The rows below come in pairs that one turn or mirror swaps. Which row does each named row swap with?
The rows were stretched afterwards, more along some directions than others.
Z695: [ -7   4   7  37  22 -18  29  33  20 -11 -38   4  26 -30 -13  32]
Z197: [  8   4  23  -6  -8 -15   8  -9  10   5   3 -15 -22  18  -5  16]
Z394: [  6 -27  14  18   4  -6 -28  -1 -50  27  17  -3  24  31 -11  -7]
Z759: [ -8 -18   3  22  18 -27  15   3  20 -26 -13  -2  24 -34 -23  19]
Z537: [ -7  18  22  32  12   1  20  -2 -16   2  -7   9  19 -35   1  -2]
Z975: [-19 -19 -13  33  19   3   4  29 -17  10 -14  39  55 -33 -25   3]
Z519: [  6  25   6  -5  17   2   3  26  19 -19 -18  19   7 -19   6   6]
Z241: [  2 -24  19  10   4   4 -26  -8 -49  30  22  -6  20  29  -6 -19]
Z191: [ 13   5  15  -6  -4  -6 -23 -11 -16  -2  -2 -17 -17  21  -8  12]
Z283: [ -2  13 -10  39  54  15  10  46  -4   1  -6  16  26 -40   8   5]
Z669: [-10  36   3  63  41  13  12  23 -10   7  -5  11  26 -36  20  39]
Z463: [-26 -12 -15  43  21   8   8  30 -14  13 -17  33  50 -36 -12   5]
Z775: [ -4  22  -2  12  23  10  -4  34  17 -19 -23  13  17 -36  -3   3]
Z83: [  3  20   4 -19  10  -1  11  14  30 -15 -34  -7  12  30  -2   8]
Z255: [-22  11  -1  44  42   0  41  33  12  -1 -22  23  48 -51  -4  24]
Z145: [  6  14   1 -16   9 -10  14  20  32 -17 -36  -4   8  25  -2  10]
Z553: [ -9   9 -30  38  49  16   4  62  22  -6 -32  32  46 -41 -17  25]
Z800: [  4 -37   4  -4 -10 -16  -6  22 -24   4 -13  -1  20   3 -19  -7]
Z220: [-11  29  -1  38  24   7  27  11  17 -22 -45  21  44 -37 -15  14]
Z282: [  5  23   4 -10   3  -9   8  -4  13   1 -27  -5   7  29  11   8]
Z647: [-10 -10  -4   4  34  21  -2  31  -8  -3  -8  -7  14 -26 -26  -1]
Z351: [-12  17 -13  40  61  18  26  53   6  -3 -20  20  42 -41   3  11]
Z373: [-11  -3  11  44   9  -3 -18 -17 -34  15  -4   8  50  -2  -1  11]
Z579: [ -7 -10  -5  15  25  -3  -3  42 -13   5 -10  39  42 -34 -12   3]
Z666: [  3  -7   4   4  -5  -5  16  10  11  10  -9  17  39  33 -15   2]
Z285: [-12   9 -10   5  38   8  -7  47   6  -6 -12   5  27 -13  -7  32]
Z478: [-14 -17 -11  29  19   2  -4  37 -20  11 -11  39  54 -37 -13   4]
Z178: [ 10 -32   5  -4   3  -5 -21  17 -29  27  10  -1  24  41 -16  -8]
Z149: [ -8  27  22  31  10  -1  26  -2  -2  -5 -17   8  21 -32   0   4]
Z75: [-31  21 -15  49  35  17  -5  17 -13 -14 -42  20  73 -45 -12  17]
Z839: [ -6  11  25  31  12  -2  18  -3 -16  -1  -8   5  22 -35  -5  -3]
Z635: [ -9 -19 -18  15   8  16 -17  22 -35  20  -5  11  28  -8 -25 -21]
Z512: [ 20  12  28 -19   4  -7   3   9  -3  14  18  10 -15   9  -8  10]
Z603: [ -4  -8   4  19  14 -19  24  39  15  -8 -33   0  24 -22 -15  23]
Z302: [  4  -1  21   2  -2 -15  12  -2  12   6   2 -11 -12  17  -9  22]
Z400: [  7  -2 -10  18  21  15 -28  10 -29  14   7  -5   1   7  -4  -7]
Z550: [  1  25  -1  10  22   7   2  28  15 -18 -20  17   4 -35  12   6]
Z935: [ 10 -19   3  -1  14 -15  -5  31  -2  15  -3   6  22  36 -13   9]
Z333: [ 18  -9  19 -13  -8 -13  12  12  13  12  12  25  21  27 -13  11]
Z815: [ -6   4  -5  10  44  12 -15  52  -3  -3   6   4  10 -21  -1  31]
Z968: [ 23   8  29 -20   1 -11   8  11   4  16  24  13 -10  13  -3  13]
Z224: [  8  35  16  11   2  -9   4  -6 -26  10  20   1  14  17   7  10]
Z727: [  2 -34  10  -3 -13  -9 -26  -3 -43   8   6   3  15  -3  -9 -18]
Z915: [  0   3  -6   9  26  11 -36  23 -42  11 -13  -3  31  -1  -5   4]
Z527: [  6   3  19  -1  -6 -16  14  -2  11  10   5  -7 -14  20  -7  25]
Z783: [  9  -3  19   7  22   2 -13  26 -23  18  36 -12 -15   1   0  13]

Swapped with Z527: Z839
Swapped with Z75: Z400
Swapped with Z224: Z759
Swapped with Z149: Z197
Swapped with Z333: Z800

